In the rows, 128 means zero.
Each named turn below is shown by a few rows before and after it. Which turns, in which order, take the first row of each later pair to the second? The first pair is answered.
tifez (before |-> after):
[144 114 126 154 121 111 112 123 131 105] |-> [140 123 136 160 114 119 103 119 131 119]
[151 127 141 171  88 116 100 107 147 117] |-> [163 122 125 156  95 111 113 121 151  96]
[ 96 170 162  93 134 153 113 153 126 157] |-> [117 107 100  80 155 134 161 164 134 109]
[145 137 153 117 115 132 144 136 141  98] |-> [147  98 143 129 131 148 142 110 137 124]
saduv (before |-> after):
[118 171 125 128 139 115 109 126 133 106] |-> [137 125 137 153 135 112 122  97 150 103]
[ 86 158 144 155 150 105 108  90 152 118] |-> [123 131 190 139 106 116 124  92 163 118]
[124 126 103  85 102 142 104 129 112 142] |-> [120 117  84 121 124 126 104 109 107 141]
bevu (before |-> after):
[125 131  90 157 125 121  97 146 106 120] |-> [112 125  74 133 149 123 131 146 121 119]
[145  99  97 124  58 160 116 161  99 136] |-> [141  90  71 108  75 157 138 169 101 124]
[169  92 154 110 109 111 157  99 153  98] |-> [177  97 160 124  93 105 140 104 142  92]
ses (before |-> after):
[121 132 124 126 114 125 126 149 123 130] |-> [125 132 119 131 119 114 124 145 126 123]
[132 124 120 152 131 121 118 123 126 117] |-> [142 115 143 144 121 137 113 120 127 136]
[120 156 139  90 114 160 120 154 118 146] |-> [114 166 101 109 139 125 115 162 125 116]
[146 112 151 128 111 144 154 104 117 137] |-> [128 118 116  99 130 149 159 128 110 142]
Pom (before |-> after):
[131 141 145 121 108 155 102 161  94 143] |-> [136 123 173 170 121 133 112 104 121 131]
[155  70 114 173 128 127 124  87 119 132] |-> [150  96  68 127 114 144 119 152  85 137]
[101 122 141 112 123 167 134 129 128 157] |-> [103 108 127 162 138 134 135  96 148 127]
[120 171 166 137 102 138  98 132 131 131] |-> [126 163 155 159 112 113  94 116 138 114]
Then:
Each pair is 2 to 3 turns apart.
[121 147 112 142 123 114  95 140 104 116] |-> [122 141 147 160 129 114 104  99 125 128] => Pom, Pom
[125 150 102 190 123 106  84 117 127 105] |-> [126 112 117 180 119 152  87  97 110 168] => Pom, saduv, ses
[140 151  78 110 122 105 141 161 133  58] |-> [181 106  95 119  79 130 131 157 119  71] => saduv, ses, Pom
[127 109 129 156 134 150 113  89 127 144] |-> [121 145 150 149 124 153  96  97 124 139] => tifez, tifez, tifez
[106 162 194  77 152 122 158  89 177 130] |-> [ 90 156  78  90 198  99 148 132 146  99] => ses, saduv, Pom
[122 133 135 139 110 160 101 147 114 155] |-> [143 110 171 126 110 150 137 125 147 134] => tifez, Pom
[181  48 103 140  93 143 133 132 128 130] |-> [134 105 136 200 100 135  74  89 122 163] => tifez, saduv, saduv
[135 136 149 119 125 119 151 128 144 102] |-> [154 105 124 122 115 123 151 140 131 112] => tifez, Pom, saduv
[110 168  94 165 110 114  93 168 119 115] |-> [117 141 154 199 119 114 106 102 153 134] => Pom, Pom
[104 113  96 111 172 112 152 120 140  98] |-> [ 86 149 105 156 151 123  94 122 108 123] => tifez, bevu, Pom
[138  61 101 162 137 126 123  98 106 173] |-> [149 141 195 144  85  88 118 118 135 106] => saduv, Pom, tifez
[131 151  96  73 144 121 156 176 113 117] |-> [175  88 140 112 121 111 173 117 141 101] => saduv, saduv, Pom
[ 78 159  81  93 134 153 122 157 114 163] |-> [ 91 155 111  74 107 165 130 159 115 167] => tifez, ses, Pom
[121  99 103 148 178 104 145  90 125 111] |-> [140 150 132  90 125  99 142 157 123  71] => saduv, Pom, saduv
[164 101 165 101  91 178 169 158 102 158] |-> [128 107  95 131 178 110 205 133 140  95] => ses, ses, bevu
[107 115 107 170 157 134 102 109 117 142] |-> [ 92 172 134 120 143 137 109 150 123 125] => tifez, Pom, ses
[116 190 137  95 127 100 131 165 128 105] |-> [150 123 162 185 103 106 106  94 131 129] => saduv, ses, bevu
[115  98  77 149 158 132 151 149 129 150] |-> [125 108 102 101 147 135 170 177 133 142] => Pom, tifez, tifez
[141 141 152 131 160 122 158 106 149  88] |-> [147 104 137 165 155 136 133  87 134 121] => Pom, ses, tifez
[158  86 128 158  98 146 120 119 103 159] |-> [113 136  74 109 155 134 135 166 116 129] => saduv, ses, bevu
[145  80 144 183 120 105 140  81 136  94] |-> [128 122 143 196 116  95 122  94 128  87] => tifez, ses, Pom
[108  68  91 113 190 190 145 116  98 206] |-> [128 102 113 182 105 175  61 125  61 193] => bevu, bevu, bevu
[ 93 202 172  88 114 138 122 145 144 126] |-> [142  56 118 170 129 136 138  77 144 136] => saduv, Pom, saduv
[135 142 224 107 124 138 179  90 177 138] |-> [141 118  65 158 160  72 166 135 147  55] => tifez, tifez, Pom
[132 140  67 152 128 106 104 176 132  96] |-> [103 192 108 109 142 112 115 174 144 108] => bevu, tifez, tifez
[135 113  91 107 114 104 138 157 138 107] |-> [110 159 113 140 103 103  94 148 128 130] => tifez, Pom, tifez
[ 93 146 133 163 174 114 125  98 143 135] |-> [119 155 161 166 122  95 112 117 144 100] => tifez, ses, bevu
[106 180 171 105 111 113 135 133 146 103] |-> [ 96 183 180 124 116 124 125 109 139 133] => saduv, ses, saduv
[ 97 152 125 101 176 140 147 105 141 137] |-> [132 120 135  94 156 128 173 106 153 106] => saduv, tifez, tifez
[150 131 115 148 141  94 125 139 128  84] |-> [160 113 165 105 127 140 154 124 131 134] => bevu, ses, ses
[140 128 148  94  96 165 126 163 118 163] |-> [ 97 138 119  93 173 143 155 139 141 160] => ses, Pom, ses
[126 156 100 130 135 107 128 192 121 113] |-> [159 120 165 164 110 100 138 133 144 100] => ses, bevu, ses
[163 116 125 172 114  49 130 102 142  93] |-> [159 150  84 121  90  64 115 172 106  99] => Pom, ses
[147 124 109 166 103  64 130 124 140  48] |-> [178  61 117 102  76 131 172 134 129 103] => tifez, saduv, tifez
[117 157 176 165 120 126  94 119 127 177] |-> [136  83 124 149 153 141 135 117 127 193] => tifez, tifez, ses
[134 120  91 166 115 119 107 136 117 126] |-> [134 139 163 130  94 145 116 127 127 162] => saduv, saduv, Pom
[128 140 116 181 138 105  97 130 108 121] |-> [152 123 158 110 100 156 121 153 106 157] => saduv, ses
[164 119 136 117  98 101 136 158 135  72] |-> [157  79 167 113 119 157 146 113 137 159] => bevu, Pom, tifez
[110 183 130 150  97  86 110 131 126 107] |-> [147  94  91 150 112  81 147 120 133  97] => ses, Pom, tifez
[118 106  89 117 150 103 151 128 148  77] |-> [120 148 176  95 106 115 136 125 156  86] => ses, saduv, Pom
[144 104  82 129 135 123 151 144 128 145] |-> [163 101  96 139 107 118 137 144 118 129] => ses, ses, Pom
[133 159 167  95 104 138 131 128 129 113] |-> [129 104 136 145 149 135 135  78 126 143] => saduv, Pom, saduv
